Each path below is one point turned by a fixed rotation once a step. After each direction that follows a path, write how fast that rotation turns it, in degrees a step (0 if it stays still).
Each turn is a multiple of 5 degrees from 10 to 175, or 0.
Each row of a path follows its step; steps can be skipped.
Path 1:
step 0:  14   0  11   7  16   4  -4  -3 -16  -7   7  -7   1  -6   0  -8  -8  12   0  19   1  -7 -16   5  29 -12  -2   4  -5  -9   1 -11  -4   2   0  -5  28  -1   2   6  -7 -12  19  20  -2  13   0  -5  13
step 2:   9  20   0  19 -16  -7  -7   4  10 -11  15 -11   5   5  -8  -2  18   8  -3  -1  -7   0  17  -5   2  24  -3   7  13  -4  -9 -15   1   7   4  -8  15 -18  -4 -15   0  16  -1 -17  -7   4  -9   2 -14
step 4:  -1  14  29  -6  22   2  -1   9  -3  -8   0  -5   8  -7   2  10  -4  -6   2  24   4  -1   2   1  -6   5   2   0 -10  -2  25  12   7  -3 -35  -2  -7   0 -11  -8   3   9   8  -3  -6   5   1  11  12
step 5:  15   8  -2 -12   0  18   2 -14 -12  -7  -7   3  -5   8  -6   0   3   5 -15  -6  -2   4  -5  -8   1   6  -1 -15  -2  26   3  -8   9  13 -14   7  35 -11  -1  13   9   5  10   8  -6   6  13  -2  18
step 6:   2   4 -13 -26  -8   5  -4  14  -1   3  24   8   9 -13  -6 -11  10   7 -15   9   6  -4   8  -5   5  13   1  -2   9 -11  -6 -11 -10  -3 -10   2   7   7  18   6 -26   7  15  18   7  10  -2  -6  -9
step 8:   3   7  21  22   1  -2  -5 -12   4  -8   9   8   3  -8   1  10  11   5  15  17   5   3   8   7  11  17  -9   1 -11   9 -10  13  10 -11  -5   3  17  -1  -6   9   0 -20  -7   5 -15  -8   6   4 -30
step 9:  12  17  22   5   5  11  12   4   0   4  11  24  -3   1   3 -20 -25  -8   5  10 -10 -15  19   9  -6  -4  -5 -14   3   5  10   6   6  13  -5 -12   8   2  -2  -6   5   8  12 -12  -1  13  -4  -5  -5
step 10:   5  13  -2 -13 -10  -5  -8  -4 -14 -11   6 -15 -18   3  -4  -3   3  -2   2   0  -6  24   8  -6 -11  11   1  -6  -8   0   3   6   7   8 -15   8   1  -1  -7  15 -11   1  20  -6  -5  22 -29   1  17
step 11:   7  -2  -2  15   4   5  -1  12   5   7   9 -17   0  15  -4   5  15  10  -8   9 -13  -6  -8   3  19  -6   2  -4   5  -6   0 -11   5   0 -28   2   7  -2  28   1  -5   5  16  23 -18  -3  -5   2  10
Speeds:
 0 -5 -1 -1 -8  4  5  2 -1  1  3 -2 -4 -1 -3  4  4  3  0 -3  0  0 -1 -4  2  1 -1  1 -1 -3  6 -1 -4  1 -1 -2  2  1  0 -4  2 -2  1  5  1  2 -1 -5  1 : 70
-1  0  2  3 -4 -6  2  0 -3  1  2 -1  3 -4  3  3 -2  2  2  4 -2  3  1  1 -2 -6 -1 -1 -1 -3  0  0  4  4  0  4  0 -1 -1 -6  0 -3 -1  5 -1 -7  4  4  1 : 85
-2 -4  1 -2  1 -1  1  0  4  4 -1 -3  2 -2  2 -5  3  0  2 -2  1 -7  0 -3  0  0  3 -8 -1 -2 -1  2  1  4 -4 -1 -2  3  3  4 -2 -4  2  3 -5 -1  2  0 -6 : 140
 0  2 -2 -3  3 -2  1  9 -5  0 -2 -2 -1  0 -4  6  0  0  0  2  2 -4  3  2  2 -1 -3  1  1  2 -1  5  1 -2 -1 -1 -2  1  4 -5 -1  6  1  0 -2 -2 -1 -2 -7 : 155
